[  4  11 -15   8 -63 -33  12 -69  -3  70 -31 -11 -76 -52 -68 -13  19  14
 -67   5  28 -25  -1  76  27  30 -23 -27 -24  15] : P
[-16 -14  17 -33 -53 -22  -2 -29 -33  50 -36  26 -66   8 -23 -25  70  10
 -43   5  19 -30 -45  11  34 -74  25   5 -17 -12] : C
[ -7 -19  -5 -12  78   5 -33  60  25 -32  53 -37  11  -2  -5   8 -80   8
   4  -8  -3   8  20  30 -26  32 -69 -59 -17   8] : W
[-36 -30 -23 -34   1  31 -57 -18 -17  39  21   2 -35  55  36  43 -41  54
  38  54  37  -7  49   8  37  27  -2   5   2  45] : K
[ 48   8  19  10  13  31  40  15   9 -84 -42  32  55   0  49  20  -7 -14
  38 -49 -11  42  17 -56 -31  19   7  25  47   1] : J
[ 56  18  54  -9 -20  -1 -37  -7 -51   4  83 -19  -9   4  11 -15   8 -63
 -33  15 -69  -3 -25  11  17 -41 -18 -10  14 -43] : A
[ 37 -14  58 -14  18 -10 -21  60   5  29  -2 -17 -34 -57 -82 -42 -17   0
 -91 -11  -9   4  -2  17 -19  33 -25 -24   5 -11] : H
[-38 -48   3 -54 -13  -1 -68  14 -34   3  23   2 -14  83  25  11 -38  35
  25  40  28  15   3 -14  42 -41 -18 -51 -22  32] : X
[ 56  18  54  -9 -20  19 -37  -7 -51   4  83 -19  -9   4  11 -15   8 -31
 -33  15 -69  -3 -25  11  17 -24  74 -10  14 -43] : Q
[ -7 -27 -28  -4  -5 -24 -12 -33  -5  93  -2   2 -72 -46 -47  18 -13  14
 -19  38  35 -47  26  27 -52  23 -12  42  30  19] : T
[ -9  10  -8  -6   4  -7  -3  13  11  70 -31 -11 -76 -52 -68 -13  19  14
 -67   5  28 -25  -1  76  27  30 -23  16 -24  15] : M
which: [-43   5  19 -30 -45  11  34 -74  25]	C
which: [ -7 -27 -28  -4]	T
which: [31 40 15]	J
which: [  4  11 -15   8 -63 -33  15 -69  -3]	A
which: [ 56  18  54  -9 -20  19 -37  -7 -51   4  83 -19  -9   4  11 -15   8 -31
 -33  15 -69  -3 -25  11  17 -24  74 -10  14 -43]	Q
which: [-38 -48   3 -54 -13  -1 -68  14 -34   3  23   2 -14  83  25  11 -38  35
  25  40  28  15   3 -14  42 -41 -18 -51 -22  32]	X
which: [-14  38]	J

[-19 -17 -28 -23  -9  -9 -49  -5  57  47  23  15  32   7  47 -18   5   4
  38   6  18  -6  -2 -26 -41 -12 -29 -13 -15  -2  55 -10  10 -11  -1  -8
  -5  69  21 -39  -8  29  36  -4  31] : Z
[-31   4 -57  26  -5 -14 -57  24  24  26  15  35  30  20  45 -31  14 -18
  34 -30  44  -1 -13 -78 -35 -72 -11 -43  29   3  17 -61 -11 -20   5  46
  -8  68   8 -57  -3  46  31  -5   9] : Y
[-31   4 -57  26  -5 -14 -57  24  24  26  15  35  -8   7  70   8   0  15
  24 -19  51  -1 -13 -78 -35 -72 -11 -43   6   3  39 -26  33 -70   5  -8
   1  23   6 -42   9  36  46 -33  21] : N
[-34  10 -51 -36  -8 -21 -46   5  44  65  16  28  51   0  70 -19  15  -8
  24   8   7 -17 -17 -31 -38 -36  -1 -10   6 -15  52  -8  14   0 -11  44
  -4  73   6 -46 -36  -3  17  15  31] : F
which: [-35 -72 -11 -43   6   3  39 -26]	N
which: [-17 -17]	F
which: [ 51   0  70 -19  15  -8  24   8   7]	F
which: [29  3]	Y
which: [ 33 -70   5]	N
which: [ 24  26  15  35  30  20  45 -31  14 -18]	Y
which: [ 14 -18  34 -30  44  -1]	Y

[ -9  -6  -9   8 -15  -6 -12 -86 -24 -10   6 -29   3  -1   4] = B
[ 6  3  2 -2  6  6  0 35  4  0  3  8  3  4  4] = G
[  1 -21  11   8  10   2 -23  -3 -10 -14  16  -7  13   3  17] = V
[  2  25  -9  -6  -7   0  21  11   7  14 -16   4 -12  -3 -17] = U
[-14  -3 -21 -14   2 -15  27  21  37  21 -26  31 -18 -13 -25] = S
which: [11  8 10  2]	V
which: [3 8 3 4]	G
which: [27 21 37]	S
which: [27 21 37 21]	S
which: [-9 -6 -7]	U

[ -1  25   9 -24   4   2  16 -36  -3   8 -15  17  24   5  -1  -3 -17 -14] -> Gep
[ 20   2   0 -97  17  11 -22  -5  22   2   7   2  -9 -19  29  19  -7  32] -> Geg
[ 21  -5  -9  26  15  18  12  -6  30 -27 -11 -14   5   8  -8  -2 -21  -5] -> saz
[ -5 -27   6   4   7  17 -18  -6  -2  -7  18   1  -4  18  -2  11 -10  -7] -> rafeg
[ 15   4 -15 -36   8  16 -24  25   9  -3   2   3  -3 -36  10 -10   7 -18] -> liv
[ 11   3 -17  -9  19  -5 -12   6  10  -2  -1  -4  14  -1   2  -5 -15  -4] -> ledel
[ 10   6  -7 -68   5   7  18  14  11 -18   0   4  -5  13  20  -6  -9 -19] -> puda
which: [18 -2]	rafeg
which: [  4 -15 -36   8  16 -24  25   9  -3   2]	liv

[-40 -28  28 -28 -64  37]  davem
[ 23  53 -57  36   0 -27]  Misev
[ 43 -28 -64 -53 -13  33]  nonob
[ 26 -18  41  41  41  -2]  zati
[-35  27 -58  55  88  -2]  vopof
[ 43 -28 -64 -28  28  37]  lun
[ 49  53  42  29   8 -55]  Vun
which: [-57  36   0]	Misev
which: [-28 -64 -28  28  37]	lun
which: [ 43 -28 -64 -28  28  37]	lun
which: [ 27 -58]	vopof
which: [ 36   0 -27]	Misev
which: [-28 -64  37]	davem

[ 23  65 -53  -6  87]  kof
[ 24  19 -53  74  57]  Gav
[ 23  65 -53  -6   8]  fefiz
[ 19 -56  74  74  57]  metek
[ 24  65 -53  -6   8]  mit
[ 24 -69 -53  -6  97]  lonus
which: [ 19 -53  74]	Gav
which: [ 24  65 -53  -6]	mit
which: [ 24  19 -53  74  57]	Gav

